In the data rows, 128 means zero.
Here are some points, one per row:
tensor([62., 197., 179., 191., 210., 164., 0., 110., 33., 45., 108., 122., 137., 108., 133., 103., 61., 190., 155., 137., 92., 154., 152., 169.])
tensor([0., 22., 85., 138., 163., 217., 119., 159., 120., 82., 154., 230., 112., 156., 144., 251., 170., 193., 0., 105., 102., 101., 86., 173.])
tensor([184., 195., 189., 167., 154., 115., 120., 166., 114., 137., 124., 174., 122., 115., 97., 147., 155., 97., 187., 179., 137., 143., 111., 143.])
tensor([119., 146., 95., 86., 90., 99., 186., 179., 118., 84., 189., 90., 97., 66., 91., 116., 86., 139., 207., 165., 96., 129., 155., 176.])
tensor([130., 139., 123., 109., 80., 87., 181., 156., 132., 135., 153., 159., 48., 97., 177., 95., 70., 71., 187., 129., 85., 128., 113., 121.])
tensor([190., 134., 163., 112., 126., 77., 121., 141., 180., 117., 121., 132., 84., 146., 178., 179., 177., 164., 188., 173., 169., 155., 96., 138.])
tensor([122., 178., 181., 70., 119., 101., 165., 169., 127., 107., 150., 161., 126., 110., 125., 134., 146., 129., 187., 163., 171., 165., 103., 181.])
tensor([168., 142., 133., 167., 161., 92., 185., 165., 103., 141., 151., 153., 160., 114., 165., 96., 64., 147., 202., 142., 68., 168., 129., 169.])
tensor([117., 139., 62., 109., 96., 202., 163., 168., 203., 97., 80., 90., 184., 114., 112., 65., 116., 57., 84., 93., 118., 86., 130., 111.])
tensor([126., 154., 141., 88., 114., 100., 175., 160., 113., 168., 183., 130., 82., 78., 137., 113., 84., 96., 165., 191., 67., 84., 106., 96.])
tensor([175., 203., 205., 89., 153., 109., 177., 167., 114., 140., 116., 163., 75., 137., 104., 158., 151., 129., 188., 178., 129., 174., 126., 164.])
tensor([52., 201., 223., 156., 175., 163., 0., 124., 80., 102., 26., 98., 107., 119., 107., 125., 75., 152., 146., 118., 191., 184., 143., 164.])
tensor([26., 79., 85., 178., 161., 163., 161., 156., 96., 83., 219., 187., 146., 109., 172., 139., 142., 173., 26., 98., 0., 99., 167., 152.])
tensor([59., 149., 145., 157., 154., 113., 81., 179., 78., 66., 158., 208., 81., 131., 100., 206., 128., 156., 64., 46., 85., 111., 38., 72.])
tensor([114., 87., 121., 115., 130., 114., 125., 165., 99., 109., 125., 94., 87., 143., 131., 84., 38., 138., 58., 46., 20., 141., 158., 119.])
tensor([179., 209., 190., 134., 141., 133., 152., 118., 187., 111., 142., 115., 179., 166., 181., 251., 185., 151., 145., 183., 99., 154., 65., 123.])
tensor([169., 128., 122., 152., 135., 129., 130., 149., 179., 92., 75., 115., 135., 113., 157., 117., 225., 179., 194., 142., 111., 142., 150., 135.])
tensor([65., 71., 114., 108., 112., 81., 131., 177., 126., 94., 118., 155., 96., 129., 137., 75., 6., 104., 146., 220., 97., 142., 118., 104.])
tensor([186., 132., 134., 82., 83., 80., 154., 115., 93., 147., 158., 80., 71., 120., 146., 112., 47., 129., 129., 144., 119., 118., 153., 160.])
tensor([192., 123., 105., 148., 158., 112., 164., 140., 109., 105., 145., 106., 102., 103., 170., 124., 143., 186., 183., 136., 96., 147., 145., 138.])
tensor([169., 182., 130., 126., 186., 110., 185., 120., 128., 99., 101., 108., 163., 77., 127., 115., 218., 89., 189., 149., 94., 136., 142., 142.])
tensor([91., 234., 255., 213., 199., 151., 0., 110., 54., 17., 47., 162., 117., 141., 148., 166., 94., 175., 137., 161., 199., 158., 96., 118.])
tensor([171., 191., 137., 91., 117., 69., 139., 151., 90., 149., 140., 103., 70., 149., 162., 136., 147., 81., 61., 171., 170., 133., 125., 152.])
tensor([209., 185., 152., 113., 157., 109., 119., 139., 151., 137., 160., 106., 113., 144., 151., 161., 123., 166., 171., 161., 126., 104., 138., 77.])
tensor([89., 124., 79., 75., 51., 113., 88., 212., 149., 121., 94., 72., 127., 176., 153., 176., 87., 76., 131., 121., 93., 74., 27., 94.])
tensor([211., 198., 106., 144., 182., 153., 150., 124., 194., 139., 67., 98., 137., 125., 152., 133., 210., 125., 132., 177., 134., 140., 126., 90.])
tensor([200., 135., 145., 132., 110., 90., 140., 181., 75., 123., 155., 100., 87., 157., 145., 120., 67., 98., 111., 127., 94., 118., 204., 162.])
tensor([126., 193., 181., 136., 183., 170., 0., 74., 97., 91., 66., 128., 78., 100., 64., 152., 106., 148., 140., 189., 140., 144., 73., 166.])
tensor([159., 191., 159., 170., 161., 134., 140., 162., 125., 157., 135., 142., 110., 139., 130., 122., 128., 100., 209., 150., 163., 156., 77., 154.])
tensor([96., 64., 92., 60., 93., 107., 110., 204., 133., 120., 115., 146., 126., 35., 123., 114., 35., 103., 154., 150., 66., 92., 148., 126.])
tensor([152., 160., 206., 134., 127., 115., 138., 139., 141., 115., 111., 142., 112., 131., 81., 173., 148., 116., 189., 194., 133., 142., 105., 170.])
tensor([178., 198., 190., 131., 133., 109., 115., 147., 134., 150., 121., 147., 148., 136., 86., 155., 166., 152., 196., 152., 136., 126., 94., 139.])
tensor([139., 156., 178., 110., 86., 108., 156., 212., 161., 154., 127., 94., 113., 130., 147., 157., 216., 181., 123., 160., 147., 224., 86., 143.])
tensor([121., 101., 122., 126., 89., 114., 182., 163., 131., 88., 136., 109., 127., 55., 160., 84., 52., 108., 93., 101., 56., 87., 90., 110.])
tensor([206., 100., 121., 111., 139., 97., 146., 179., 173., 89., 140., 148., 107., 109., 158., 143., 134., 172., 161., 160., 78., 159., 132., 159.])
tensor([30., 54., 149., 90., 115., 120., 74., 105., 95., 136., 148., 172., 60., 116., 138., 187., 143., 42., 114., 78., 140., 138., 58., 87.])
tensor([146., 145., 173., 133., 90., 152., 147., 206., 130., 81., 82., 126., 106., 140., 74., 162., 130., 105., 42., 52., 147., 144., 45., 56.])
tensor([57., 102., 113., 36., 91., 91., 105., 212., 181., 122., 126., 42., 168., 138., 123., 155., 105., 79., 154., 98., 60., 54., 53., 102.])
tensor([145., 137., 133., 32., 130., 131., 120., 199., 119., 92., 126., 125., 168., 148., 173., 188., 153., 158., 145., 129., 100., 69., 14., 60.])
tensor([182., 143., 118., 126., 108., 75., 158., 187., 139., 98., 131., 97., 120., 118., 192., 119., 154., 159., 124., 154., 75., 166., 166., 134.])
tensor([129., 114., 112., 125., 129., 185., 116., 173., 187., 176., 147., 119., 110., 74., 159., 187., 117., 192., 37., 73., 0., 219., 196., 168.])
tensor([179., 157., 136., 122., 159., 130., 179., 194., 151., 101., 147., 128., 189., 161., 187., 178., 129., 194., 159., 126., 85., 124., 115., 177.])
tensor([129., 155., 165., 61., 109., 160., 155., 172., 116., 94., 82., 119., 77., 141., 140., 134., 157., 108., 74., 125., 82., 89., 68., 124.])
tensor([174., 127., 143., 153., 112., 112., 179., 215., 132., 92., 136., 67., 151., 117., 181., 123., 151., 194., 160., 130., 63., 164., 115., 162.])
tensor([146., 105., 114., 104., 119., 217., 176., 209., 104., 109., 139., 91., 120., 138., 148., 92., 66., 143., 107., 70., 83., 87., 118., 112.])
tensor([145., 118., 177., 135., 119., 101., 142., 150., 179., 152., 115., 90., 142., 155., 166., 121., 127., 186., 167., 161., 41., 92., 139., 145.])
tensor([140., 71., 126., 128., 92., 108., 109., 147., 83., 102., 80., 163., 132., 113., 135., 90., 50., 137., 84., 75., 34., 199., 159., 90.])
tensor([114., 148., 152., 44., 120., 132., 151., 155., 149., 90., 75., 111., 103., 130., 75., 144., 131., 110., 40., 108., 57., 89., 23., 134.])
tensor([59., 47., 152., 98., 90., 66., 143., 169., 136., 92., 102., 116., 68., 113., 126., 133., 70., 91., 149., 187., 180., 133., 41., 98.])
tensor([79., 194., 171., 172., 233., 198., 0., 63., 102., 71., 51., 99., 162., 117., 135., 55., 170., 123., 122., 159., 161., 112., 191., 158.])
tensor([110., 159., 138., 122., 148., 117., 112., 143., 100., 75., 115., 152., 82., 104., 141., 93., 82., 92., 86., 47., 0., 121., 150., 129.])
tensor([82., 86., 61., 93., 125., 79., 180., 163., 188., 157., 56., 175., 101., 101., 132., 110., 173., 53., 149., 111., 114., 82., 142., 145.])
Along one direction, these points spread out more than along any other. Take the direction at right angles to it along which they spread out most. Then take the direction at right angles to both along which they spread out most. Go by this last direction. Where along it does each point below lie, from 0 to 99? 50 is the average, and the first point above lies past it. One standard deviation of the points above along it is 16.
tensor([209., 185., 152., 113., 157., 109., 119., 139., 151., 137., 160., 106., 113., 144., 151., 161., 123., 166., 171., 161., 126., 104., 138., 77.]) 50
tensor([130., 139., 123., 109., 80., 87., 181., 156., 132., 135., 153., 159., 48., 97., 177., 95., 70., 71., 187., 129., 85., 128., 113., 121.]) 53
tensor([89., 124., 79., 75., 51., 113., 88., 212., 149., 121., 94., 72., 127., 176., 153., 176., 87., 76., 131., 121., 93., 74., 27., 94.]) 19
tensor([52., 201., 223., 156., 175., 163., 0., 124., 80., 102., 26., 98., 107., 119., 107., 125., 75., 152., 146., 118., 191., 184., 143., 164.]) 55
tensor([57., 102., 113., 36., 91., 91., 105., 212., 181., 122., 126., 42., 168., 138., 123., 155., 105., 79., 154., 98., 60., 54., 53., 102.]) 24
tensor([126., 154., 141., 88., 114., 100., 175., 160., 113., 168., 183., 130., 82., 78., 137., 113., 84., 96., 165., 191., 67., 84., 106., 96.]) 50
tensor([146., 105., 114., 104., 119., 217., 176., 209., 104., 109., 139., 91., 120., 138., 148., 92., 66., 143., 107., 70., 83., 87., 118., 112.]) 58
tensor([114., 148., 152., 44., 120., 132., 151., 155., 149., 90., 75., 111., 103., 130., 75., 144., 131., 110., 40., 108., 57., 89., 23., 134.]) 25
tensor([91., 234., 255., 213., 199., 151., 0., 110., 54., 17., 47., 162., 117., 141., 148., 166., 94., 175., 137., 161., 199., 158., 96., 118.]) 48
tensor([26., 79., 85., 178., 161., 163., 161., 156., 96., 83., 219., 187., 146., 109., 172., 139., 142., 173., 26., 98., 0., 99., 167., 152.]) 75
